R: rows in a few groups, each row roughly a mix of its group's directions
R (132 x 10)
[[ -6   1  17 -13  25 -16 -36   8  13  28]
 [ -6 -18  10 -13 -30  33  23  17  -9 -10]
 [ 11  -6  28   1  -4  -1 -24  35  22  19]
 [  8  21 -10  -2 -11  13   4   1 -13 -51]
 [ -5  27  -9  -8  12   5   1 -41  27  13]
 [-11  -6   3   3  -3 -29  -5  18   8  47]
 [  0  -7 -27   9  -2  11  -4  30 -20 -37]
 [ 11  20 -37  14 -12  -8 -10   4 -35  -5]
 [ 25  25 -11 -16   8  26  16 -13  30  -5]
 [-18   9 -27   4  -4  36  26   0  -2  21]
 [ 16   2 -14   0 -23 -13   2  35  -5 -35]
 [-13   3 -11  -1  -4 -13 -30 -44 -15 -11]
 [ -3 -31  -4   6  20 -12  18  36 -14 -16]
 [  9   7 -19  15 -25  30   4 -22 -15 -27]
 [  8  19  -4  22   5  -3  -4 -45  20 -16]
 [-25 -18  -4   4 -28 -33 -18 -14 -14  -7]
 [-42  -5   4  -5  16 -21  -7 -20  15  22]
 [ 15  21 -26  23  18   3  29 -12   2  21]
 [-13 -10 -10   9 -15  -7 -23  36 -32  -9]
 [-22  24   5  27  -9  36 -11  16  -5  11]
 [ 29  21  12  -7 -25  38   2   4   7  -5]
 [  8  28 -35 -10   4  32   7   0   7 -18]
 [  4 -14 -11  19 -16 -15 -10   9 -21 -43]
 [-14  -5   5 -18   3 -19  -3  14  -4  50]
 [-19 -20   0   8 -23 -32 -20  14 -16 -21]
 [ -8  -3   4 -17  16 -37  12   8   7  38]
 [ 14 -15  14  -1  -3 -21  -4  33 -25 -30]
 [ 28  -2  -7  -3  24 -25  16  31   6 -18]
 [  9  19  20   0  -5 -34   3 -20  35   8]
 [ -7  15 -19  -9 -15  29 -15  39   0 -10]
 [ 12 -12 -14  20  26  22  13 -29 -20 -16]
 [-17  -8   6  16  21 -37  -7 -25   1  23]
 [ -7 -17   5   5   0 -40  -3  35 -22   1]
 [ -7   6 -17  12  -8  -3  -5 -21 -29 -42]
 [ 10  18 -33 -10 -16 -17  -7  27  12 -24]
 [  2 -18  26  19 -20 -18 -34  15 -12 -10]
 [-12   1  -7  17  -5  24   5 -48  11  -6]
 [ -1 -15  -9   8  18  -5  41  36   1  -2]
 [ 40  15  -8  -8  -6  -8  -1  23 -14 -29]
 [  1 -28 -16   7   7 -30 -37 -13  -3  10]
 [-28   3 -23  25  23 -23  14 -17  -1  15]
 [  9  12  24 -18   6  29   7  22   9  32]
 [ -5  -8   2  -9 -13  -1 -47 -15   2 -30]
 [ 33   7  -8   3 -15  11   0  19 -20 -36]
 [  2   8   4 -24  27  23  23   2  25  25]
 [  0 -25  -9 -18  20  -1   2  -8  17  43]
 [  8  29 -48   7  -3  14  -5   1 -12   0]
 [ 26 -12  29 -23 -25  17 -21  10  -4  -9]
 [-13  -3   8 -26  -4 -23  -6 -15   9  43]
 [ -6 -21  26  14 -18   3  17 -26 -29 -12]
 [-29 -27  15  11  -2 -33   9 -21  -9   7]
 [-29   1 -20  14  33 -17   3 -29  -2   6]
 [ -8   0  29   2  30 -12  -5   6  20  35]
 [  8  16  33   3 -27  27   3  14  -7 -24]
 [  9  15  -1  18 -18 -26 -20 -26 -31   5]
 [-17  -2  19   1   7 -46 -20 -15 -15  -7]
 [ 20  19 -19  -4  10 -14  28 -31  23   2]
 [ -2  -1   7 -25  13 -48   7  14  12  11]
 [-13 -25  15   9 -29   4  -7  22   3 -34]
 [ 28  32   9 -24 -10   5  -1 -19  27  -1]
 [ 28  28  -5 -16   3  36  -3 -11  12  17]
 [  0  14  22  -5 -12   9 -17 -32  28  24]
 [ 13  20 -28  11  29   2  16 -30   2 -11]
 [-15   4  -3   2  -7  28  26 -43  -5  -5]
 [-26  -8  28  31  24 -12   9   2  15  -9]
 [ 21 -13  -5   3   4 -40  27  13 -21   9]
 [  8 -17  24 -16  -7 -36 -17  12   1  27]
 [ 19  24 -19 -10  27   5  24   8  11  26]
 [  2  15  31 -11  12  13 -24  19  21  26]
 [  3 -11  -7 -26  15 -45  11   0   3  19]
 [ -4  -5 -16 -27  18   1  23 -14  -2  40]
 [ -4  14   1   2  14  18  19 -42  16  23]
 [ 22 -18 -15   2 -21 -21  -5   1 -29 -30]
 [-11   4   5 -29  -1  22   9  16  -4  43]
 [-11   3  10 -20  30 -17  33  -4   9  26]
 [ -8  -1  19 -18 -42  20   8  10 -10 -21]
 [ 31  29 -13  -4  16  27  19   2  19  -6]
 [-25 -30  12   2   2  -1  17  34  23  -4]
 [ 11  19  -4 -12 -22  46  -3 -13  -4  14]
 [-10  -7   0  -1  13 -36  17   2  11  40]
 [ 35  20  -6 -22  -4  13   7  35  -1  -7]
 [-25 -25   6  17 -17 -33  -1  11 -14 -21]
 [ 11 -16  -9 -12  -9   2 -39 -13 -23 -28]
 [-16 -21  -3  -8  -8 -10  10  35 -29 -24]
 [ 34  15 -11  -8   3  14 -21 -38  -1   5]
 [-23 -24  23   3  -7 -23 -29 -14 -20  -6]
 [  7  14  -1  -4  -7  45  16 -22  24  -1]
 [  0  -5  15 -11   5  40  -6  10  15  36]
 [ 21   2  23  13 -20  34  16  11  22 -12]
 [ 20   2  -1  19  14 -44  -3 -16 -11  18]
 [-14 -26  -2 -13  10 -23  18  40  -5   2]
 [-13  -1  39  -5  -7  -4   2  -7  -9  42]
 [ 48  -5   7 -20   2 -21  -9  16  -9   0]
 [-11  23  -3   0  11 -30 -15 -35 -15 -17]
 [ 20  31 -17  -4   9  25  22 -14  15  19]
 [-18   6   5  29  18  12  -1   9  23  37]
 [-20 -22 -11  -5  36 -33  -6  -6 -13  -2]
 [-26 -18   8 -15  26 -30  -3  16   8  22]
 [ -7 -11  24  16 -45   0 -14  16  -3 -14]
 [ -9 -11  27  15  -3  21  34   8  13  25]
 [ 17   9 -21  -8 -12   7 -18 -10 -14 -44]
 [-13 -14  -8  19  17  -6  28  29  27  13]
 [ -2   7  11  -9 -38 -24 -12  20 -29  -2]
 [-22 -25   5  13  -8 -39 -16  19 -11  -7]
 [  5  14  -9 -27   0  24  13 -18   7  38]
 [ -7 -32  37  20 -10  19 -16   7   3   9]
 [ 44  21   9 -15 -12  16  10  -6  14 -15]
 [  6 -10  11 -18   7 -55  -4   0  -4   3]
 [ -4  -1 -27 -12   8  -9   6 -28 -25 -35]
 [ 16  19 -18  13 -19  44  -5 -10  -7  -9]
 [  0  19  29 -12  -3 -21  17  31  11  21]
 [ 33   3  17   2 -24   4  -5  23  20 -27]
 [-12   3   2  10  26 -22  -2 -12   9  45]
 [  7 -11  10 -13 -20 -33 -16  37  -6  -7]
 [-24  -4  -4  27   9 -28   6 -21  -4  32]
 [ -8  -4   7   2  11   8  -7  18  22  50]
 [  7   8 -13  27  -4  13  15 -15   2 -45]
 [-22 -10   0   3  -2 -41 -29 -22   4   4]
 [ 23  10  -8  -3 -18 -15   5   8   0 -48]
 [  9  21  21  -2 -10  14 -21 -13  19  38]
 [-14 -34  12  27  13 -17  -3   4  -3  30]
 [  1 -27  -4  20   4 -21   3  29 -34  -9]
 [-22 -31   1  27  -1 -31  -7  21   0 -10]
 [ -2   5   5 -15  19  14   6  20  26  41]
 [ 28  12  20  14 -23 -16 -28 -17 -15   6]
 [ 21 -15 -21   9  -2   1  15  44 -18  -3]
 [  4  11 -26   2  23 -11   4 -44  17   4]
 [ -5  14   7  38 -12  31 -24   7   2 -14]
 [ 22  13  16  17 -13  15  17  16  26 -29]
 [  9  24  -1 -15  20  36  -4  20  18  20]
 [ 14  11  25  -7 -18  42  19   4  11  12]
 [-14  -6  20 -18   3  30  -9  14  39  -1]]

which group is each row in? (one row of each group first)
[-30 -10  -4   5  -1  -7 -16  16 -32 -32]
T
[-25 -10   6   9   7 -28 -29  -8  20  26]
X
[ -5   0  25  -3 -30  33 -19  20 -14   7]
Z
[-15  14  20  18 -10  32 -23  19  -1  22]
C

[  7  25 -32 -11  24  -1   6   7  13 -32]
C
[  1 -21  29  -4 -41  11   1  16  -9  14]
T
[ -3  -1 -21  16  22   0  41 -21 -19   0]
X
[ 10   7 -26  21  -7   3  17   1  -2 -45]
Z
[ -9   1 -15  11 -18  52  -8   9  -7  -7]
T
[ -2   3   0 -22   2 -36 -14 -23  15  30]
Z
[-16 -22  11  14  12 -39  -2   5 -28  12]
X
[-17 -10  -9 -28   3 -11 -27   1 -24  32]
C
[-20 -26   3   8  -7 -46   3   8 -10 -12]
Z
[  5   1  43   6 -10  18  -2  -3   4  36]
X
[  2  26   0 -21 -21 -13  12 -37   7  21]
T
[ 29  14 -25   4  -7   6 -18  -8 -14 -36]
X
[ -5  20   5  32 -27 -11  -6  10 -13 -32]
C
[ 11  31 -23 -23  -3  17 -16 -26  14  -6]
X
